In the data rows, the value 128 means zero.
There are 3 nested groupings, the coarsest first: each group lies inside one group of the grouping before, and a group may stay whole. The rows also spread widely along one direction, which tells nothing about the groups. In each grouping, the first row asked about is in group 0, and each new group gets the next number.
Here is the table:
[165. 108. 142. 110. 137. 104. 155. 130. 138. 100. 154. 147. 112.  77. 109.
 147. 171.  73. 141. 121. 141.  79. 122. 116. 157. 107. 115. 126. 128. 123.
 102. 134.]
[166. 108. 134. 122. 139.  89. 144. 111. 147. 138. 173. 144. 101.  80. 129.
 145. 171. 102. 143. 127. 109. 112. 104. 112. 159. 140. 124. 141. 112. 114.
  99.  99.]
[156. 109. 120.  94. 189. 101. 147. 120. 150. 137. 155. 131. 115. 106. 127.
 153. 154. 109. 129. 129. 133.  97. 136. 130. 134. 115. 116. 126. 115. 131.
 115. 133.]
[202. 112. 107. 167.  80.  96. 158.  59. 145.  29. 142. 133.  94.  85. 126.
 191. 222.  50. 198. 125. 145.  80.  58.  83. 168. 107.  82. 174. 167. 113.
  46. 132.]
[125.  89. 169.  38. 255. 119. 165. 190. 147. 255. 186. 116. 236. 110.  98.
  74.  75. 193.  62. 159.  52. 155. 173. 160. 107. 135. 141.  56.  58. 118.
 240. 101.]
[167. 105. 146.  94. 156.  96. 185. 134. 128. 140. 166. 123. 118.  89. 131.
 137. 159. 108. 121. 135. 124.  92. 151. 124. 133. 116. 120. 119. 118. 136.
 137. 127.]
[168. 130. 105. 148. 116.  85. 145.  93. 136.  64. 138. 136.  78.  83. 109.
 130. 191.  67. 160. 116. 141. 107.  77.  99. 164. 141.  99. 160. 132. 122.
  66. 131.]
[ 72. 137. 100. 117. 102. 150.  52. 131. 107. 102.  71. 120. 165. 220. 131.
  94.  97. 161.  97.  99. 128. 184. 144. 191. 122. 106. 161. 113. 161. 131.
 180. 117.]
[ 87. 157.  83. 170.  67. 158.  44. 131.  98.  85.  76. 132. 135. 198. 128.
 124. 111. 152. 113. 100. 101. 154. 130. 166. 102. 112. 156. 140. 191. 136.
 125. 127.]
[204. 130. 115. 150. 100. 102. 162.  91. 135.  22. 144. 146.  47.  86. 148.
 192. 223.  32. 196. 120. 138.  69.  91.  76. 134. 121.  92. 164. 161. 116.
  42. 141.]
[130.  95. 153.  78. 205. 101. 198. 158. 154. 200. 159. 117. 146.  91. 123.
 154. 128. 136. 104. 134. 105. 132. 166. 161.  96. 119. 126.  92. 104. 128.
 165. 118.]
[211. 140. 108. 187.  19.  64. 149.  47. 133.   0. 151. 166.  32. 104. 120.
 185. 253.  11. 204. 106. 160.  57.  28.  85. 194. 126.  61. 174. 175. 108.
  23. 133.]
[111. 192.  85. 199.  30. 161.  75. 105.  86.  59.  85. 163.  64. 163. 122.
 124.  99. 103. 164. 117. 176. 133. 124. 113. 142. 160. 119. 167. 158. 114.
  89. 131.]
[ 89. 140. 115. 149.  98. 161.  42. 156. 109. 128.  77. 122. 165. 202. 118.
 105.  98. 185. 121.  94. 109. 156. 134. 193. 123. 130. 151. 113. 169. 135.
 148. 101.]
[ 54. 175. 154. 145. 178. 177. 113. 190. 122. 233. 104. 119. 181. 165. 140.
  69.   7. 207.  88. 144. 116. 173. 170. 178.  87. 161. 177.  94. 122. 157.
 196. 107.]
[159.  64. 133.  67. 200. 113. 180. 156. 138. 191. 172. 116. 164.  93. 100.
 137. 159. 135.  88. 132. 133. 127. 144. 143. 117. 116. 115. 100.  96. 133.
 168. 137.]
[143. 215.  97. 223.  14. 148.  96. 101.  97.  29.  65. 157.  35. 178. 142.
 124. 126. 103. 184. 120. 169. 126.  78. 126. 129. 120. 135. 190. 187. 101.
  75. 136.]
[ 52. 146. 150.  85. 200. 191.  72. 247.  89. 255.  94. 102. 218. 194. 135.
  60.   0. 255.  46. 145. 101. 194. 193. 187.  50. 162. 186.  80.  98. 170.
 255.  95.]
[ 36. 149. 169.  94. 234. 202.  95. 241. 116. 255.  99.  70. 239. 180. 115.
  47.   0. 255.  26. 170. 108. 209. 199. 191.  50. 165. 202.  77. 100. 144.
 255. 109.]
[ 33. 176. 159. 112. 210. 189.  90. 225. 117. 255.  88. 106. 217. 204. 116.
  52.   0. 255.  72. 132. 115. 199. 194. 211.  65. 174. 175.  66.  89. 148.
 255. 115.]
[127. 107. 163.  84. 201. 105. 172. 178. 136. 185. 160. 120. 172.  85. 114.
 127. 128. 147.  85. 142. 118. 115. 152. 137. 106. 114. 125.  88.  94. 151.
 153. 130.]
[145. 109. 152. 112. 172.  94. 162. 123. 115. 155. 167. 126. 155.  88. 111.
 128. 130. 141. 132. 129. 113. 115. 114. 125. 153. 125.  97. 114.  93. 128.
 138. 111.]
[102. 198.  86. 215.  34. 163.  74. 105.  97.  13.  79. 148.  61. 170. 161.
 134. 127.  93. 181. 119. 193.  99. 102. 114. 154. 142. 128. 178. 175. 127.
  77. 114.]
[186. 139. 111. 188.  40.  76. 146.  39. 137.   0. 144. 152.  22. 107. 130.
 174. 247.  20. 201. 122. 158.  58.  56.  74. 201. 135.  64. 201. 167.  92.
   3. 147.]
[199. 127. 119. 164.  69.  89. 145.  47. 135.  41. 156. 152.  72.  96. 118.
 152. 201.  42. 182. 111. 142.  98.  67.  90. 178. 123.  88. 166. 135.  93.
  31. 116.]
[ 95. 177. 116. 135. 128. 171.  67. 155. 110. 117.  94. 122. 167. 215. 105.
  93.  77. 192. 112. 109. 109. 186. 136. 195. 105. 109. 171.  92. 159. 138.
 154. 117.]
[ 36. 133. 135.  75. 202. 170.  46. 191. 108. 252.  91. 100. 242. 209.  82.
  75.  48. 250.  31. 123.  70. 208. 176. 193.  79. 125. 161.  90. 112. 144.
 247.  91.]
[124.  89. 181.  65. 243. 106. 151. 171. 132. 252. 181.  98. 219. 103. 107.
 103.  95. 201.  89. 167.  80. 144. 170. 159. 116. 114. 135.  69.  62. 138.
 240.  96.]
[121. 139. 120. 193.   5. 130. 129.  43. 117.  10.  83. 154.  32. 111. 175.
 155. 183.  31. 196. 102. 129. 109.  94.  61. 171. 104. 129. 186. 159. 112.
   0. 165.]
[162. 110. 141. 115. 185. 104. 174. 153. 146. 171. 154. 134. 136.  85. 126.
 143. 126. 132. 113. 125. 119. 119. 119. 134. 119. 139. 145. 102. 118. 150.
 142. 139.]
[117.  63. 171.  55. 246. 124. 164. 186. 140. 255. 165.  88. 217. 119. 119.
 121. 102. 178.  69. 162.  71. 147. 153. 146. 101. 156. 139.  54.  60. 121.
 229. 120.]
[ 43. 132. 109. 146. 140. 152.  29. 145.  93. 133.  83. 134. 169. 212. 118.
 115.  99. 176.  74. 111. 107. 182. 126. 166. 117. 112. 169. 128. 140. 147.
 170. 109.]
[188. 121. 114. 166.  61.  87. 156.  66. 132.  19. 142. 159.  55.  97. 122.
 162. 204.  38. 191. 103. 159.  89.  60.  76. 164. 126.  83. 176. 187. 119.
  23. 135.]
[134. 113. 146. 107. 192. 100. 153. 167. 127. 182. 164. 113. 195. 103.  94.
 115. 125. 130.  80. 142.  92. 136. 139. 138. 129. 148. 117.  88.  91. 105.
 158. 114.]
[100. 175.  73. 157.  44. 147.  52.  99. 102.  51.  75. 148.  87. 186. 123.
 139. 119. 124. 158.  91. 123. 147.  95. 161. 128. 107. 152. 155. 197. 142.
  97. 116.]
[ 90. 155.  79. 187.  31. 150.  53. 110. 104.  38.  61. 156. 128. 187. 125.
 126. 138. 118. 144.  81. 134. 145. 107. 144. 143. 109. 160. 139. 182. 126.
 118. 110.]
[195. 120. 122. 117.  94.  90. 170.  80. 145.  62. 156. 150.  72.  92. 124.
 182. 187.  65. 177. 102. 154.  77. 115.  96. 162. 127. 130. 152. 139. 128.
  50. 113.]
[183. 121. 130. 122. 117. 101. 164.  96. 145.  68. 140. 129.  78.  88. 107.
 181. 187.  72. 155. 115. 144.  90.  85. 107. 158. 121. 102. 132. 166. 120.
  99. 134.]
[147.  94. 149. 123. 180.  99. 143. 130. 129. 169. 164. 113. 157.  81. 110.
 118. 134. 141. 116. 131. 116. 134. 119. 123. 147. 134. 147. 113.  97. 124.
 151. 119.]
[ 95.  61. 194.  55. 247.  99. 153. 192. 140. 255. 178.  84. 237. 112.  90.
  83.  74. 207.  44. 158.  74. 177. 176. 179.  83. 133. 149.  63.  61. 125.
 233. 119.]
[142.  82. 166. 100. 170.  94. 169. 151. 137. 201. 169. 124. 166.  86. 120.
 115. 138. 146. 120. 155. 102. 142. 130. 128. 121. 122. 123. 103. 101. 127.
 155. 120.]
[137.  95. 174.  60. 207.  98. 184. 175. 133. 252. 165. 105. 202. 102.  90.
 111. 110. 192.  87. 142.  85. 145. 141. 150. 103. 139. 128.  84.  74. 134.
 188. 129.]
[ 49. 110. 159.  61. 184. 186. 118. 171. 136. 246. 110. 106. 203. 157. 120.
  74.  39. 200.  52. 132. 128. 189. 222. 135.  68. 119. 162.  95.  71. 145.
 192. 129.]
[ 90. 182. 126. 172.  76. 159.  75. 133. 103. 125.  83. 132. 112. 188. 124.
 102.  66. 147. 133. 134. 158. 176. 151. 147. 118. 151. 145. 132. 146. 138.
 145. 100.]
[191. 133. 113. 167.  76.  64. 172.  57. 139.  44. 155. 154.  92. 100. 124.
 183. 219.  55. 173. 141. 135.  96.  81. 106. 187. 134.  83. 157. 161. 113.
  48. 121.]
[212. 134.  79. 162.  26.  91. 171.  41. 150.   0. 150. 158.  27.  87. 148.
 199. 240.   3. 223.  84. 167.  34.  54.  66. 185. 100.  87. 196. 181. 111.
   0. 141.]
[ 80.  95. 181.  68. 182. 135.  91. 154. 129. 206.  79.  97. 150. 155. 159.
  98.  50. 196.  88. 147. 115. 162. 185. 122.  89. 133. 160.  96.  58. 164.
 180. 144.]
[153. 122. 139. 108. 137. 105. 143. 111. 140. 131. 143. 131. 137.  95. 120.
 141. 163. 119. 143. 146. 129.  95. 106. 135. 132. 114. 103. 127. 126. 117.
  99. 126.]
[ 41.  97. 180.  90. 197. 172. 105. 181. 130. 243. 125.  89. 202. 117. 130.
  74.  53. 213.  52. 151.  78. 172. 210. 143.  82. 121. 171.  81.  53. 157.
 189. 155.]
[174.  84. 110. 139.  93.  81. 152.  91. 133.  76. 136. 154.  92.  85. 122.
 132. 190.  78. 185. 119. 146.  92.  95. 100. 160. 118.  91. 152. 149.  95.
  82. 126.]
[138.  80. 169.  68. 248. 116. 162. 191. 138. 244. 170. 111. 210.  93. 103.
 111.  96. 184.  79. 171.  75. 127. 129. 152.  99. 124. 118.  86.  83. 111.
 217. 116.]
[ 42.  80. 181.  57. 229. 169.  87. 186. 107. 255.  80.  65. 182. 145. 149.
 115.  19. 244.  41. 148.  95. 193. 216. 131.  53. 137. 183.  48.  52. 171.
 240. 138.]
[138. 200.  91. 189.  22. 161. 115.  43. 144.   0.  73. 141.  55. 144. 151.
 143. 174.  75. 151.  88. 175. 110. 134.  63. 143. 128. 106. 172. 155. 122.
  38. 148.]
[ 70. 176. 108. 157. 133. 172.  92. 174. 106. 182.  89. 126. 152. 181. 129.
  64.  32. 210. 102. 147. 142. 163. 156. 151.  90. 165. 176. 132. 140. 149.
 185. 111.]
[120.  69. 140.  49. 246. 109. 184. 180. 138. 230. 169. 106. 184.  89. 107.
 137. 126. 156.  82. 149. 109. 138. 172. 141.  95. 117. 134.  82.  69. 136.
 179. 128.]
[151.  88. 155.  67. 186. 105. 164. 147. 133. 155. 160. 111. 143.  86. 112.
 152. 141. 133. 119. 134. 127.  96. 151. 132. 134. 137. 114. 113. 101. 144.
 153. 147.]
[104. 142.  98. 148.  46. 174.  97.  78. 122.  48.  90. 139.  79. 133. 142.
 133. 137.  96. 139. 105. 164. 111. 156.  87. 132. 108. 124. 167. 136. 121.
  79. 133.]
[194. 101. 120. 132. 100.  91. 167.  75. 136.  75. 147. 168.  92.  82. 131.
 162. 199.  69. 160. 118. 140. 111.  80.  88. 185. 129.  68. 139. 139.  98.
  65. 126.]
[188. 134. 103. 165.  47.  93. 177.  63. 136.   0. 165. 164.  35.  89. 139.
 176. 232.   0. 180. 120. 174.  70.  79.  69. 173. 107.  86. 184. 183. 119.
  33. 136.]
[132.  79. 157.  73. 208. 117. 166. 166. 155. 200. 173. 116. 173.  92.  95.
 119. 113. 165.  94. 140.  89. 124. 154. 136. 111. 112. 131. 102.  81. 134.
 177. 138.]
[160. 118. 115. 136. 153. 108. 164. 103. 139. 113. 150. 132. 107.  98. 118.
 151. 170.  66. 155. 141. 121.  91. 123.  91. 143. 137.  76. 137. 132. 146.
 109. 159.]
[127.  78. 158.  77. 228. 124. 161. 195. 154. 243. 155. 102. 204.  91.  97.
 118. 121. 156.  93. 147. 101. 139. 174. 138. 114. 109. 119.  73.  74. 129.
 186. 126.]
[ 35. 164. 150. 110. 244. 188.  89. 231.  96. 255. 116. 116. 223. 193. 113.
  49.   0. 247.  49. 146. 114. 184. 222. 195.  60. 181. 192.  63.  77. 161.
 255. 117.]
[145. 109. 164.  98. 152.  80. 188. 128. 144. 151. 160. 129. 126.  96. 130.
 141. 161. 109. 108. 146. 121.  99. 134. 127. 130. 128.  97. 122. 110. 127.
 126. 121.]
[ 79. 135. 133. 119. 101. 162. 125. 134. 154. 173. 101.  97. 177. 134. 147.
 115.  61. 177.  89. 145. 143. 161. 191. 122.  88. 121. 146. 123. 106. 143.
 166. 135.]
Some new rows, each followed by its group in each grouping:
[ 54. 152. 149. 107. 213. 173.  87. 205. 103. 255.  95.  83. 205. 183. 126.
  79.   5. 255.  53. 176. 102. 192. 181. 202.  78. 163. 168.  90.  95. 136.
 255.  92.] 0 0 0
[101. 152. 121. 128.  91. 186. 110.  86. 135. 116.  82. 135. 105. 148. 151.
 122. 125. 142. 120. 123. 162. 123. 177.  99. 115. 123. 143. 147. 106. 138.
 109. 154.] 0 1 1
[ 69. 100. 164.  55. 201. 187. 111. 171. 125. 221. 102.  80. 184. 154. 150.
  86.  62. 233.  62. 180. 113. 183. 212. 124.  46. 110. 172.  80.  59. 145.
 201. 147.] 0 1 2
[139. 210.  86. 231.   0. 137. 105.  85. 109.   6.  77. 153.  26. 168. 161.
 132. 139.  80. 211. 110. 176. 124.  76.  92. 145. 145. 112. 195. 188. 110.
  45. 130.] 0 0 0
[168. 110. 154. 106. 172. 108. 130. 132. 144. 136. 175. 142. 130. 106. 116.
 130. 151. 114. 124. 134. 127. 105. 104. 119. 168. 134. 102. 114. 139. 123.
 123. 136.] 1 2 3
[166. 100. 127. 118. 151. 104. 185. 125. 127. 150. 184. 116. 149. 101. 130.
 141. 167. 121. 131. 146.  98. 134. 105. 109. 152. 123. 111. 130. 105. 125.
 140. 134.] 1 2 3
[181. 140. 110. 170.  81.  83. 156.  75. 135.  45. 148. 151.  67.  95. 134.
 173. 188.  51. 179. 137. 131.  94.  66. 105. 157. 135.  89. 144. 156. 104.
  29. 123.] 1 2 3
[202. 127. 100. 162.  62.  97. 159.  56. 140.   7. 152. 166.  57.  78. 121.
 188. 220.  28. 197. 112. 179.  70.  78.  75. 187. 126.  82. 172. 172. 117.
  15. 151.] 1 2 4
[ 53. 173. 137. 115. 189. 185. 103. 227. 110. 255.  97. 118. 196. 171. 118.
  76.   0. 242.  44. 174. 119. 191. 185. 184.  83. 169. 184.  69.  93. 147.
 255. 109.] 0 0 0
[218. 124. 103. 205.  39.  85. 163.  32. 137.   0. 143. 166.  55.  77. 133.
 175. 243.   3. 209. 108. 138.  51.  27.  59. 195. 132.  68. 182. 167.  91.
   0. 109.] 1 2 3
[ 39.  96. 191.  35. 244. 184. 102. 218. 115. 255. 104.  67. 203. 168. 156.
  72.  16. 255.  53. 150. 105. 200. 234. 147.  46. 127. 178.  61.  31. 156.
 237. 126.] 0 1 2
[185. 103. 127. 120. 120.  87. 152. 129. 130. 118. 166. 139. 148.  99. 125.
 134. 153. 118. 141. 141. 121. 129.  95. 119. 143. 132. 135. 124. 139. 108.
 145. 124.] 1 2 3
[160. 121. 139. 124. 139.  95. 161. 135. 138. 130. 135. 130. 139.  84. 101.
 150. 138. 104. 141. 146. 110. 118. 116. 147. 153. 154. 120. 124. 131. 130.
 105. 110.] 1 2 3
[ 98. 109. 125. 115. 134. 173. 100. 114. 111. 120. 111.  82. 108. 138. 168.
 117. 122. 163. 106. 136. 147. 157. 173. 102.  94. 105. 153. 137.  99. 147.
 134. 138.] 0 1 2
[172.  92. 141. 154. 117. 102. 162. 106. 147.  87. 142. 123.  93. 112. 107.
 167. 184.  64. 143. 106. 151.  79. 117.  80. 153. 113. 103. 169. 147. 121.
  73. 137.] 1 2 4
[ 59. 132. 155.  74. 192. 190. 117. 188. 135. 235. 120.  97. 199. 148. 129.
  71.  39. 215.  70. 139. 143. 200. 235. 144.  63. 112. 146.  70.  58. 146.
 217. 133.] 0 1 1
[116. 206.  96. 214.  62. 138.  85. 113. 124.  74.  90. 146.  80. 177. 152.
 113.  98. 134. 178. 138. 154. 139. 121. 116. 130. 175. 136. 160. 154. 119.
 108. 118.] 0 0 0
[214. 118.  91. 153.  36. 103. 175.  70. 129.   9. 165. 161.  56.  76. 131.
 183. 237.  17. 207. 117. 170.  45.  56.  99. 187.  93.  92. 183. 180. 109.
  30. 147.] 1 2 4
[192. 129. 113. 156.  82.  85. 166.  66. 141.  35. 137. 147.  77.  96. 123.
 161. 214.  50. 186. 117. 125.  91.  79.  91. 180. 123.  82. 165. 145. 113.
  59. 147.] 1 2 3
[105.  72. 189.  52. 255. 140. 146. 217. 142. 255. 181.  85. 253. 124. 101.
 102.  92. 213.  32. 146.  79. 159. 159. 187.  88. 152. 135.  47.  65. 139.
 253. 122.] 1 2 3
[ 98. 124. 145.  76. 145. 157.  96. 123. 105. 167. 106.  96. 119. 129. 165.
 104.  72. 189. 110. 132. 119. 148. 193. 118.  75. 106. 144. 108.  77. 156.
 167. 156.] 0 1 2
[ 49. 153. 149. 132. 180. 167.  88. 203. 125. 227.  86.  95. 197. 188. 162.
  84.  14. 236.  61. 147. 146. 186. 179. 183.  91. 166. 163.  83. 103. 168.
 219. 104.] 0 0 0
[ 35. 116. 186.  67. 203. 187. 118. 197. 128. 248. 119.  86. 203. 133. 130.
  60.  20. 228.  43. 149. 108. 190. 210. 137.  74. 131. 169.  66.  64. 143.
 240. 126.] 0 1 1
[139.  87. 157.  58. 227.  96. 186. 188. 151. 200. 174. 122. 156. 106. 122.
 143. 119. 154.  97. 140. 127. 112. 151. 137. 122. 122. 110. 116.  96. 130.
 174. 144.] 1 2 4
[140. 167. 106. 191.  25. 136.  97.  52. 126.   9.  88. 160.  36. 139. 157.
 148. 199.  42. 179. 107. 145.  99.  76.  88. 169. 108. 130. 168. 159. 126.
   9. 170.] 0 1 5
[128.  92. 159.  59. 217. 111. 163. 151. 158. 196. 161. 111. 157.  65.  98.
 130. 108. 159.  82. 140.  98. 116. 166. 148. 111. 121. 123. 100. 109. 141.
 175. 135.] 1 2 4
[ 59. 145.  96. 115. 104. 170.  60. 173.  91. 158.  82. 118. 167. 226. 109.
 102.  69. 185.  84.  99.  91. 196. 130. 170. 102. 116. 182.  94. 149. 140.
 183. 117.] 0 3 6
[113. 136. 117. 166.  58. 150.  88.  80. 112.  78.  90. 139.  85. 109. 159.
 127. 131.  90. 135. 126. 150. 141. 111.  97. 152. 110. 119. 132. 126. 114.
  43. 169.] 0 1 5
[112. 156. 100. 158.  56. 174. 112.  92. 123.  80.  83. 128.  82. 151. 194.
 148. 119. 110. 128. 118. 159. 157. 161. 123. 115. 113. 143. 164. 143. 139.
  76. 148.] 0 1 1
[ 94. 166. 114. 153. 107. 144.  94. 145. 116. 144.  92. 133. 124. 195. 132.
 114.  39. 181. 130. 125. 176. 161. 143. 147. 118. 132. 140. 127. 137. 145.
 139. 121.] 0 0 0
[ 77. 184. 120. 161. 105. 172. 104. 152. 126. 127.  88. 121. 110. 177. 158.
  94.  55. 148. 120. 121. 135. 152. 122. 161.  94. 151. 139. 146. 153. 125.
 179. 117.] 0 0 0
[200. 130. 125. 155.  57.  86. 166.  48. 119.  29. 139. 158.  73.  75. 136.
 143. 228.  23. 213. 118. 138.  79.  40.  75. 200. 144.  87. 192. 156. 102.
  43. 140.] 1 2 3
[123.  95. 180.  53. 235. 121. 149. 191. 156. 255. 168.  98. 216. 116. 109.
  91.  91. 178.  69. 143.  78. 144. 135. 155. 120. 158. 133.  81.  79. 109.
 210. 138.] 1 2 3
[194. 119. 118. 138.  98.  94. 168.  75. 144.  54. 139. 152.  68.  79. 131.
 181. 202.  55. 150. 127. 142.  63.  97. 105. 160. 112. 102. 137. 131. 127.
  79. 131.] 1 2 4
[ 41. 139. 123. 114. 158. 159.  47. 180. 127. 194.  88. 110. 200. 215. 122.
  76.  47. 198.  70. 118.  88. 208. 154. 181.  88. 111. 154.  85. 151. 155.
 220.  87.] 0 3 6
[ 47. 150. 146. 113. 171. 189.  87. 210. 117. 253. 120. 107. 195. 184. 135.
  52.  13. 249.  69. 149. 109. 194. 178. 181.  82. 168. 171.  84.  92. 122.
 250.  94.] 0 0 0
[109.  64. 178.  40. 255. 105. 187. 216. 146. 255. 187. 105. 233. 102. 113.
 103.  86. 217.  47. 143. 102. 122. 189. 158.  78. 125. 143.  71.  72. 140.
 233. 124.] 1 2 4
[181. 116. 120. 134. 102.  88. 182.  99. 143.  43. 165. 162.  51.  80. 135.
 171. 205.  53. 177. 117. 152.  66.  94. 102. 155. 105.  94. 149. 145. 106.
  40. 135.] 1 2 4
[211. 116.  96. 181.  45.  63. 153.  67. 123.   3. 136. 146.  58.  89. 123.
 159. 236.  30. 190. 139. 142.  46.  26.  83. 188. 123.  75. 201. 161.  98.
  20. 149.] 1 2 3
[112. 174.  75. 186.   0. 163.  34.  92. 101.   0.  59. 134.  70. 177. 142.
 146. 161. 111. 170.  74. 129. 128.  81. 152. 145. 104. 117. 169. 211. 141.
  83. 132.] 0 3 6
[ 37. 154. 150. 136. 191. 175. 103. 204. 135. 236. 120.  87. 196. 186. 140.
  78.   4. 227.  73. 134. 110. 187. 174. 154.  81. 174. 177. 103. 118. 165.
 254. 115.] 0 0 0
[ 92. 202.  99. 154.  96. 168.  83. 128. 114. 122.  87. 120. 113. 175. 157.
 120.  77. 159. 149. 132. 163. 147. 139. 154. 117. 154. 157. 151. 161. 129.
 118. 129.] 0 0 0
[103. 191.  93. 196.  83. 160.  77. 112. 119.  95. 103. 160. 101. 195. 156.
 110.  72. 123. 146. 112. 163. 114. 131. 143. 110. 151. 149. 151. 152. 147.
 129. 136.] 0 0 0
[ 43. 119. 124.  98. 166. 169.  60. 193. 121. 191. 111. 110. 209. 205.  91.
  97.  62. 221.  84. 122.  89. 186. 162. 197.  82. 152. 190.  83. 125. 144.
 214. 113.] 0 3 6
[193. 121. 115. 157. 114.  91. 149.  89. 129.  69. 142. 153.  99.  90. 138.
 164. 194.  64. 177. 132. 113.  98.  80. 108. 175. 142.  93. 157. 145.  99.
  49. 120.] 1 2 3
[130.  91. 151.  81. 205.  89. 177. 156. 178. 208. 169. 127. 156. 107.  96.
 155. 122. 143.  97. 125. 107. 119. 171. 141. 106. 121. 123. 109.  97. 115.
 180. 124.] 1 2 4
[ 58. 137. 118.  90. 145. 182.  59. 193. 126. 190.  83. 118. 216. 207.  98.
  75.  59. 218.  66. 129.  90. 195. 139. 183.  98. 128. 172.  92. 130. 146.
 219. 115.] 0 3 6
[109. 124. 115. 130.  73. 150.  99. 105. 119.  86. 110. 135.  89. 128. 170.
  97. 127.  98. 146. 108. 120. 130. 116.  88. 139. 106. 128. 118. 133. 129.
  55. 166.] 0 1 5
[146. 103. 145. 111. 182.  93. 159. 143. 132. 177. 160. 121. 147.  95. 125.
 120. 151. 135. 126. 140. 123. 129. 117. 134. 131. 152. 107. 139. 104. 117.
 128. 124.] 1 2 3
[ 14. 144. 148.  96. 239. 180.  82. 243. 134. 255. 129.  93. 235. 188. 117.
  59.   0. 255.  44. 144. 115. 203. 209. 189.  68. 144. 204.  64. 101. 168.
 255. 101.] 0 0 0
[ 89. 157.  96. 144.  86. 165.  42. 149. 108. 107.  90. 137. 174. 178. 121.
  97. 104. 173.  99. 108. 115. 194. 138. 157. 102. 125. 150. 113. 164. 142.
 153. 131.] 0 3 6
[124. 201.  75. 211.   5. 146. 103. 117.  86.  61. 103. 148.  74. 162. 155.
 124. 103. 118. 156. 120. 170. 129. 106. 134. 126. 154. 135. 175. 189. 134.
  77. 121.] 0 0 0
[211. 115. 102. 175.  42.  83. 159.  21. 129.  28. 160. 153.  44.  94. 126.
 181. 232.  10. 217. 126. 157.  75.  45.  75. 187. 112.  82. 214. 157.  84.
  11. 137.] 1 2 3
[217. 115. 112. 178.  52.  71. 187.  50. 133.   0. 152. 171.  10.  75. 134.
 190. 245.   0. 211. 102. 174.  52.  70.  88. 175. 117.  79. 195. 155. 115.
  12. 149.] 1 2 4
[207. 130.  99. 194.  20.  86. 151.  30. 137.   0. 147. 157.  28.  80. 143.
 177. 246.   4. 239. 128. 149.  65.  48.  79. 192. 132.  59. 198. 168.  86.
  14. 133.] 1 2 3
[138. 210.  82. 231.  21. 151.  86.  72. 105.  19.  77. 153.  41. 183. 170.
 162. 147.  73. 202. 106. 179. 112.  89. 121. 173. 153. 138. 187. 203. 114.
  56. 125.] 0 0 0
[ 97. 128. 142. 142. 116. 192. 103. 122. 117. 176. 102. 105. 154. 143. 142.
 115.  73. 166. 102. 131. 151. 143. 193. 112.  95. 108. 139. 109. 111. 113.
 142. 131.] 0 1 1
[146. 174.  78. 219.   0. 164. 116.  24. 129.   0.  80. 145.  44. 127. 178.
 154. 190.  34. 215.  85. 182. 119. 108.  44. 162. 108. 110. 196. 172. 116.
   0. 151.] 0 1 1
[118.  73. 178.  39. 255. 118. 182. 196. 142. 255. 174.  96. 207.  96. 108.
 115.  72. 181.  58. 167.  89. 146. 182. 165.  91. 107. 135.  85.  73. 138.
 239. 123.] 1 2 4
[ 48. 104. 169.  90. 212. 156.  98. 180. 133. 255. 128.  64. 204. 125. 128.
  73.  43. 207.  53. 126.  66. 174. 190. 141.  79. 123. 171.  54.  56. 156.
 207. 148.] 0 1 5
[217. 118.  92. 153.  63.  83. 157.  50. 140.   8. 127. 162.  24.  76. 126.
 179. 245.  21. 208. 106. 159.  50.  67.  96. 196. 120.  96. 176. 163. 129.
  37. 149.] 1 2 4
[114.  79. 179.  42. 253. 110. 161. 204. 174. 239. 193. 100. 196. 101. 101.
 125. 109. 194.  96. 158. 102. 136. 189. 153.  92. 104. 135.  86.  91. 146.
 200. 117.] 1 2 4
[220. 145.  87. 164.  42.  83. 165.  45. 129.   0. 149. 188.   9.  68. 151.
 206. 232.  12. 217. 117. 194.  57.  68.  62. 171.  96.  71. 179. 187. 114.
  12. 149.] 1 2 4
[189. 133. 105. 159.  68.  83. 194.  86. 143.   0. 164. 147.  32.  84. 133.
 185. 208.  31. 175. 103. 158.  55.  79.  77. 181. 133.  89. 189. 168. 132.
  25. 152.] 1 2 4
[ 90. 157.  69. 162.  62. 137.  42. 105.  82.  57.  58. 140. 128. 191. 100.
 135. 110. 111. 158.  95. 135. 157. 116. 160. 143. 106. 152. 162. 190. 131.
 117. 128.] 0 3 6
[182. 111. 126. 134. 116. 114. 180.  96. 136.  79. 153. 154.  70. 102. 106.
 174. 202.  62. 164. 116. 143.  70.  84. 102. 161. 114.  89. 161. 154. 117.
  67. 136.] 1 2 4
[154. 103. 136. 100. 156.  93. 163. 123. 141. 107. 166. 120.  98.  97. 126.
 164. 185.  94. 146. 121. 135.  99. 116. 128. 126. 108. 105. 135. 118. 123.
 101. 131.] 1 2 4
[165.  98. 149.  74. 198. 137. 177. 149. 164. 185. 154. 119. 156.  86. 131.
 132. 137. 140. 110. 146. 101. 121. 158. 133. 116. 121. 136.  96. 108. 145.
 151. 118.] 1 2 4
[106. 187.  70. 185.  16. 150.  47.  82. 112.  10.  83. 152. 107. 186. 152.
 133. 155.  98. 157.  80. 124. 161.  79. 150. 138. 121. 157. 150. 192. 108.
  98. 122.] 0 3 6
[177. 103. 110. 134. 107.  80. 152.  74. 123.  81. 153. 152. 103. 106. 132.
 128. 192.  63. 177. 141. 139.  90.  69. 110. 169. 115.  93. 134. 129. 118.
  85. 138.] 1 2 3
[201. 127. 111. 176.  85.  82. 150.  66. 141.  36. 170. 144.  89.  75. 137.
 150. 201.  67. 186. 131. 129.  77.  61.  87. 183. 118.  77. 150. 148.  82.
  61. 128.] 1 2 3
[204. 125. 102. 178.  30.  92. 173.  46. 138.   0. 150. 184.  18.  99. 145.
 192. 240.   0. 241. 119. 183.  13.  59.  64. 185. 123. 111. 214. 171. 111.
   0. 148.] 1 2 4
[140. 180.  49. 216.   0. 164.  44.  70.  99.   0.  70. 169.  59. 173. 140.
 178. 187.  59. 175.  96. 146. 138.  63. 116. 151. 114. 129. 199. 212.  86.
  25. 139.] 0 3 6
[149.  87. 164.  92. 177. 104. 168. 139. 114. 190. 154. 126. 171. 103. 112.
 113. 122. 124. 128. 154.  95. 127. 123. 133. 151. 137. 136. 104. 113. 118.
 147. 112.] 1 2 3
